Rotation paths and how fast each direction turns (deg/step):
Each turn is a multiple of 5 degrees from 10 to 175, or 0.
Each row of a path follows its step; steps can be skipped.
path 1
step 0: [ -9.5   0.6   8.1  30.0 -21.3 -20.3 -13.8  13.9  -3.6  -0.5  -9.3  11.6
 -25.9   5.0  11.2  12.6  -1.0  21.4 -12.1  14.6  10.4  16.9 -16.5 -10.9
  27.6   2.4  -8.0 -20.4 -35.1  41.3  -7.5  -2.4   8.0 -20.4 -15.5  -8.5
 -13.5   4.4  13.2  -0.6  -9.4   6.0  -5.5  12.4   1.0   7.6 -11.6  17.8
   3.8 -15.9  27.0 -14.7  -9.9   3.3 -34.4 -10.6  17.2  14.5]
step 1: [ 13.4   3.7  -4.0  21.5 -21.4 -28.2 -22.8  17.1  -7.4  11.1 -26.7   1.7
 -28.7  31.9 -13.3  -9.3  -2.5   6.8  -1.6  12.4  21.0   1.5 -30.7  -6.1
   3.3  -8.2   1.0  10.6 -16.8  13.7 -21.9 -18.0   7.2 -12.7  18.0   2.1
 -11.3 -26.0  -6.4 -12.1 -19.0  -0.4   2.1  34.2  -7.8  15.2 -26.6   0.1
  -1.1   5.3   5.9   5.5 -16.4   7.5 -11.9   2.6  23.9  21.7]
step 2: [ 20.2   8.5  -3.0  16.0 -14.9 -26.2  12.8  36.3  -8.2 -13.8  -9.8 -12.0
 -26.7  29.2 -11.1 -29.5  13.4  -1.1 -24.3   2.3 -10.5   8.7   1.1  12.5
  -0.3 -12.9  11.2  10.5  -7.8  18.0 -27.3   5.2  -5.8  -3.1  15.9  -6.8
   8.0  -1.7 -11.7  -5.2 -17.6   0.4 -21.2  12.8 -20.4  19.2  12.7  -0.1
 -17.9   4.7  -9.8  -4.8   1.7 -18.9 -27.7  16.6  20.3  29.5]
step 3: [ 18.8  -4.1  -4.0  18.1  -8.8  -0.9   5.2  39.2  11.6 -36.2 -10.7  -5.5
   0.4   3.9   0.7 -21.6  29.7  12.3 -17.4  17.6  14.7   3.4   0.7  -1.3
   6.1   4.8  -4.0  10.3 -23.9  14.5 -17.7  16.8 -15.1 -19.0  15.3 -15.3
 -21.0  12.5  -1.2  -0.1 -13.5  11.6 -29.5   3.7 -21.8 -12.9 -10.6 -17.6
  -4.6 -15.6  27.5 -11.6   7.7  -5.5 -16.1  12.9 -18.6  26.4]
step 4: [ 16.3 -18.0 -11.5   3.1 -16.3 -18.3  -1.9  42.6   3.5   4.7  -9.7  14.6
 -13.6  -2.6 -16.6 -12.4  19.6  23.8  13.3  22.0  -5.0  12.0  13.1 -23.2
 -11.3  -9.3  20.3  13.7 -35.1  -4.5  -8.3  -0.7   1.1 -27.3  -3.0  -5.5
 -27.4 -12.3  13.5   6.7 -10.2   9.9 -29.8   3.3  -5.2  -2.1 -28.1   7.7
  14.9  -6.2  25.9  19.1   2.0 -19.8  -5.8   9.8  -6.7  -3.5]
step 5: [ 17.2   0.4  13.3  14.1 -26.7 -17.8   0.1  20.4   3.3   0.4  -9.8   9.9
   4.5  -1.4  -6.3 -23.8   0.7   7.1 -16.8  13.8   6.0  21.8  14.7 -24.3
  14.9  -5.2  16.3   9.5 -28.8  -8.7 -46.7  11.0   6.4 -15.7 -27.8  -0.1
  -4.8  -1.7   6.9  -5.0 -12.8 -18.1 -11.3   7.2   1.9  29.3   5.7  28.9
  41.1   5.7  10.0   4.8  -4.9 -14.4  -5.8   3.8  10.4   7.2]
step 6: [  7.5  -6.7  18.8  11.9 -28.3 -22.1 -23.4  33.6   4.8 -11.7   0.0   1.0
   1.3  15.4  -5.8 -25.3   5.5 -19.8 -27.7  -6.3  24.8  12.4 -16.1 -11.4
  21.1  -7.8  11.2 -18.5 -11.6  -5.8 -50.7  15.0  17.1   7.8   1.3 -13.8
  -2.2  -3.9  22.7   8.4  -5.6   2.1   0.4  -7.5  -1.7  -5.6 -16.8  -8.0
  11.8   4.5  19.4  -5.0  -9.0 -13.3  21.1   5.7  16.6  19.6]
step 7: [ -2.1  -8.8 -11.8  27.0 -18.1 -29.4  -8.4  35.6 -17.7   8.7   6.9 -25.6
 -20.6   6.5   8.3 -32.9   8.7   8.7 -22.5   7.1   0.9   8.1 -20.1   5.3
  -9.5 -21.3  12.8  -8.5 -11.0  19.9 -16.8 -19.1  18.5  -3.8 -20.5 -17.6
   8.4  11.4  15.2   0.3  -4.2  -6.1 -25.7 -17.6  -6.3 -26.7  -7.0  -5.3
   1.5 -14.1  24.0  -2.2 -15.4  -8.1  14.6  13.4  19.4   0.2]
step 8: [-11.9 -18.1  -0.9  32.0 -18.9 -23.8  -9.9 -10.3  16.7   6.3 -14.1 -24.1
 -11.0   9.7  11.9 -16.2   0.2  15.5 -11.5  31.0   8.8   5.7  -9.6  12.2
  -4.6 -21.6   2.0  -2.1 -24.3   7.7 -17.1  -7.5   9.6   0.9 -13.9 -17.1
  -3.1   1.4 -15.2  -2.0 -13.3  13.3 -27.0  -1.9  -3.2  -0.9   9.4  11.6
  11.9 -12.3  49.1   4.0 -24.8  -9.7 -30.6  -7.7  -2.9  21.6]
step 9: [ 20.9   5.7   1.0   2.6 -22.6 -31.3 -26.2   6.2   2.3  12.7 -34.6  -8.3
  -5.2  29.0  -2.6  -8.7  -6.4  12.1   1.7  14.9   7.7  14.1 -14.4   9.5
   0.0  -5.0   4.1  27.7 -18.9  -7.6 -30.1  32.9   6.4  -1.8 -10.5   0.9
   2.4 -28.8 -13.2  -1.0 -12.2  20.3 -21.2   0.3  11.4  -9.2 -17.9  -9.0
 -13.2   0.6  30.8   0.5  -2.5 -10.5 -27.8 -14.1  15.2   3.9]
step 10: [ 26.1  11.5  -9.9  -4.2 -16.4 -37.4   9.0  33.1  14.2   9.3 -14.4   8.6
 -23.4  37.6  21.4  -9.3   0.5  -1.1 -22.3   2.2   3.9   7.1  -2.6  -5.4
   1.5  14.0 -15.1  21.9  -8.9  17.1 -30.0  22.7  -9.6 -23.5 -15.9  -7.5
  12.5   3.3  18.1   0.8  -9.8  14.0 -16.4   5.2  -9.1 -13.4  11.2  21.4
 -13.8  -6.8   6.5 -10.2  -4.1 -22.9 -13.2  -0.2  20.5  -2.2]
step 11: [ 30.2 -30.3  10.1  17.5  -3.7 -17.3 -10.1  18.5   9.2  -9.4   2.7  -6.8
 -22.0  22.2  29.9   0.8  19.2   4.1  -9.3  27.3  23.7   1.3  -4.1 -20.1
   3.9  25.4 -13.5   2.7 -13.1  -5.4 -22.7  -6.0   0.3 -24.1  24.1 -16.0
  -5.9  14.2  14.9  -4.9  -4.7  10.8 -19.4   9.4 -15.5   2.9 -10.6   7.0
   8.7 -27.0  14.5 -23.5  -2.8 -12.1  -9.2   4.7  26.1   9.0]
Speeds:
[ 0.5 11.3 -1.7  1.4 -4.2 -1.9 -4.2 -7.1  2.3 -4.8 -6.2  7.0 -3.8  7.9
  0.0  7.1  0.0 -2.7 -1.2 -6.5 -4.2  0.9 -3.0 -2.4 -7.3  2.2  6.6  7.9
  0.8  0.5 -3.4  3.9  3.7  5.5 -1.7  2.9  5.5 -4.1  1.2 -2.8 -2.8  0.5
  0.0 -0.7  0.8  6.7 -2.2  0.1 11.5  7.0 -2.2  0.7 -0.8  1.4  1.3  0.8
 -3.4  3.1] | 90
[-2.2  0.6 -5.7  2.3  3.2  1.9  3.0 -2.0  5.6 -3.1 -5.7 -5.2  3.9  3.3
 -5.8 -9.0  5.5  0.1 -1.9  1.7 -2.9  1.6  1.7  9.9 -4.3 -7.6  0.8  7.0
 -0.2  3.6  6.9 -0.2 -0.5  7.3  4.3 -4.8  0.2 -6.2 -8.0 -2.0  2.4  0.0
 -7.4 -0.7  1.2 -7.1  2.9 -5.4 -0.2  0.1  0.3 -1.4 -1.3 -2.5 -5.1 -1.4
 -9.4 -0.2] | 65
[-8.1 -3.6 -1.6  1.2  6.3 -6.9 -4.4 -1.7 -1.1 -1.1  1.1 -1.3 -3.9 -5.5
 -6.2 -1.6 -3.2  1.4 -4.7  4.5  1.8 -5.7  0.3 -7.0  2.0 -2.1  0.1  3.4
  6.7  9.4 -6.9  0.4  9.4  8.7 -4.2 -2.5 -6.0  4.7 -2.6 -1.6  0.2  6.4
  0.6  3.5 -3.9  4.7 -1.2 -6.3 -1.3  0.6 -7.9 -2.9 -2.9  2.0  0.2  0.5
  0.2 -4.9] | 60
[  6.5  -7.1  -4.9  -0.1   1.9   1.0  -1.5   2.2   4.3   6.0  -0.6   0.9
   1.1   1.8   4.4  -1.5   4.4  -1.6   4.2   6.9   5.1  -0.8  -2.2  -1.6
  -0.5   2.2  -0.2   3.2   1.5  -0.6 -10.0   0.2  -2.6   3.6  -3.7   0.5
  10.2   8.2  -5.2  -0.5   0.3   5.3  -8.8  -9.6   6.1  -1.1  -3.2   2.0
   0.8   5.6   1.7  -1.6  -7.6  -7.2   4.6  -4.0   2.4   1.2] | 10
[-1.6 -4.2 -0.6  1.5  5.8 -2.4 -3.6  5.6  1.3 -3.0  2.7  3.3  2.2 -9.1
  0.0 -6.2  1.2  5.3 -1.7 -4.9 -1.1 -4.1  8.0  5.6 -0.5  0.5  0.3  4.6
 -7.5 -2.9 -0.3 -1.1  2.9 -1.0  0.0  6.1  2.4  1.6 -0.8 11.5 -8.0 -4.9
  8.3 -2.2 -1.9 -1.6  0.4 -6.9  9.2  7.5  0.6  2.0 -1.6 -4.8  3.5  1.4
  0.0  3.9] | 35
[  6.7  -3.8  -3.1   0.3  -2.4  -3.6   1.5   5.5   4.9   2.9  -2.3   2.6
  -0.5   6.3  -5.8  -2.7  -3.0  -5.4  -4.0  -3.6   6.3  -1.3  -2.7   0.6
   7.6   0.1  -6.3   3.0  -0.1  -0.5   2.6  -0.3   3.2   0.3   1.5   1.5
  -4.1  -6.1   1.7  -2.0   7.1  -7.8   7.2  -0.2   2.6  -2.5   2.4   5.8
   5.3   4.3 -11.9  -7.2  -2.3  -2.6  -0.4  -8.3   5.9  -1.7] | 80
[ 0.0  1.7  0.0 -5.4 -1.6  0.7 -1.5 -3.5 13.6 -2.3 -2.4 -3.1  1.2  0.0
 -0.9  1.4 -2.7 -4.1 -1.2  2.8  9.1 -3.8 -4.1  1.3 -1.9 -0.2 -7.9 -3.9
  5.1 -2.1 -2.8 -1.0  0.0 -3.2  6.6 -3.0 -3.9  1.4 -3.0  6.3 -3.1  0.5
  1.2 11.3 -6.0  0.8 -2.9  3.5  4.0  0.2  7.0  3.1 -5.1  0.3  9.6 -1.7
 -8.2  3.1] | 145
[-0.2 -2.5  6.0  5.1 -1.4  1.4 -8.0  0.5 -2.9 -2.6  1.8  2.4  7.9 -3.2
  0.2  7.4  0.9 -5.8 -9.0  3.8  4.6  1.2  4.0 -1.2 -7.0 -6.5 -9.2  5.3
 -3.1  1.9  3.1  0.6  3.7 -3.9  1.5  3.4  0.0 -2.6  3.7 -4.5  2.8  3.4
 -2.9  0.5  5.6 -2.9 -7.3 -2.7 -7.8  7.6 -0.3  3.0  5.3  1.4  2.8 -4.1
  0.2  6.6] | 130
